In the rows, 128 means zero.
The rows below come in pairs that one turn or mirror swaps. Which row does each named row swap with?
Q_40: [151 149 157 139 131 115 145 169 134 108 123 115  77 128 128 140 154 103
 120]
Q_907: [146 133 123 131  99 154 158 164 106 107  83 146 133 112 100 122 137 101
 136]
Q_309: [140 154 146 119 139 117 130 126 115 148  82 127 122 149  83 118 168  91
 147]
Q_318: [105 114 124 107 106 122  96 109 149 167 122 127  91 132 135 112 114 110
  76]
Q_62: [133 150 144 127 151 113 117 126 113 147  79 134 129 137  93 124 172  79
 141]
Q_840: [ 96 100 115 100 108 121 115 115 161 139 129 135 103 124 142 100 116 124
  79]
Q_571: [106 104 124 110 133 110 110  93 175 149 123 118 129 133 149 113 112  97
  99]
Q_9: [129 113 131 120 108 159 113 134 135 139 127 116 153 102 171  80 134 131
 104]
Q_979: [140 151 135 115 142 143 133 183 147  95 113 107 118 124 140 149 161  96
 121]
Q_626: [ 80 165 134 126 147 137  98 168 144 125  96 105 134 126 142 139 149 112
 131]
Q_58: [147 127 125 136 102 141 175 158 109 102  90 144 144 112 102 117 137 100
 124]
Q_812: [ 77 115 108 110 156 151 124  96 112 143 120 127 102  98  96 126 142 103
 115]
Q_768: [102 108 131 111 117 116 112 108 168 165 109 133 106 118 154 104 106 101
  97]
Q_824: [103 117 131 130 132 116 101  89 107 135 154 141 148 145 123  79 132 105
 117]
Q_360: [133 152 158 133 146 118 126 132 111 140  85 137 120 129  87 119 168  74
 142]
Q_715: [129 111 132 120 101 157 116 125 136 143 126 118 163 103 169  81 141 121
 106]
Q_249: [ 94 110 103 124 115 157  99 114 104 131  94 133 122 102 117 130 120  80
  77]
Q_486: [111 117 133 117 103 118 110 101 164 176 140 124 107 120 142 125 111 101
  97]
Q_277: [103 123 137 125 143 115 102 104  95 141 150 157 141 153 123  88 134  93
 120]
Q_352: [146 116 134 150  80 146 106  99  99 156 101  95 122 113 113 123 128 129
 102]
Q_157: [130 121 133 125 109 154 127 134 142 142 129 108 162 105 167  75 146 126
 108]
Q_837: [ 93 112 105 122 123 149 102 116 103 134  94 125 125  97 104 137 116  72
  84]
Q_864: [128 128 129 141 114 138 186 141 100 120 109 141 125 131 110 127 147 156
 110]
Q_326: [149 129 133 124 137 112 145 167 145  98 124  96 111 149 146 150 136 120
 136]
Q_853: [148 133 140 128 129 111 149 174 140 101 110  97  84 125 151 136 150 112
 124]
Q_728: [ 73 124 125 125 147 153 128  86 110 149 133 123 122 100 100 139 137 105
 132]
Q_235: [157 115 122 145  85 139 106  97 101 154  96  90 132 117 119 122 141 133
 110]
Q_455: [ 84 164 139 127 151 127 105 171 149 108  88 118 132 121 138 134 155 113
 130]
Q_758: [119 131 144 150 123 135 185 127  93 124 130 130 139 127 113 136 152 147
 119]
Q_754: [101 121 141 129 130 115 103  98 113 137 151 159 146 150 134  90 114 109
 118]
Q_325: [123 132 129 108 134 115 144 181 148  91 122 125  82 134 128 127 152 120
 130]
Q_645: [ 89 159 138 120 145 145 107 166 149 115  79 116 131 117 143 151 153 111
 135]
Q_563: [143 138 124 134 107 145 170 161 118  94  85 149 133 113 108 115 142  97
 128]
Q_184: [126 134 133 150 115 115 119 130  84  92 147  95 125 145 118 132 127 141
 146]
Q_666: [ 93 106 133 129 139 113  99 104 103 141 157 144 146 144 136  93 125 101
 120]
Q_634: [105 142 130 153 112 107 124 141 116  81 135 106 130 139 116 132 133 141
 161]
Q_933: [ 91 164 142 125 140 131  99 173 142 112  84 113 135 124 137 149 158 107
 132]
Q_401: [148 150 153 135 127 103 152 163 147 117 137 108  93 131 130 148 155 100
 129]
Q_624: [129 149 154 120 140 114 152 160 143  95 113 111  79 138 152 140 142 109
 120]
Q_850: [ 90 128 143 128 141 105 108  88 112 134 143 144 143 147 113  93 119  99
 135]
Q_215: [130 113 137 120 112 159 127 126 142 139 120 120 160  98 175  88 149 121
  93]
Q_266: [110 120 125 112 103 145 115 107 174 153 113 131 148 117 149 111 116 108
  81]
Q_872: [146 118 123 134  93 138 103  90 100 153  98  82 125 126 110 118 144 128
  99]
Q_778: [107 112 136 105 111 131 127  96 161 146 122 126  98 120 164 104 101 109
  98]
Q_543: [125 149 159 133 149 118 124 124 114 147  80 144 120 141  93 107 174  86
 131]
Q_151: [112 146 123 150  97 117 114 125 103  86 132  96 121 135 109 131 133 145
 153]
Q_273: [ 97 113 113 134 130 141 107 116 101 131  93 140 122  96 115 137 120  73
  75]
Q_321: [112 153 125 151 114 117 111 141 104  90 132 107 124 151 112 137 134 140
 161]
Q_546: [151 149 137 116 120 111 149 168 147 101 121 114  80 131 119 116 161 113
 130]
Q_819: [ 94 114 108 130 117 148 106 113 101 130  89 131 131 100 105 124 133  74
  75]
Q_17: [116 150 130 150 119 115 110 135 109  73 141 100 116 135 118 134 134 133
 157]
Q_653: [150 130 125 139  99 143 169 153 114 100  89 147 132 100 108 123 129 103
 136]
Q_87: [146 118 128 143  83 153 104 101 101 151  98  89 111 112 113 118 142 140
 115]
Q_600: [113 121 142 121 102 128 107  93 162 168 124 133  97 114 134 108 108 101
  95]

Swapped with Q_9: Q_455
Swapped with Q_979: Q_266
Swapped with Q_626: Q_157
Swapped with Q_812: Q_864
Swapped with Q_215: Q_645
Swapped with Q_546: Q_318

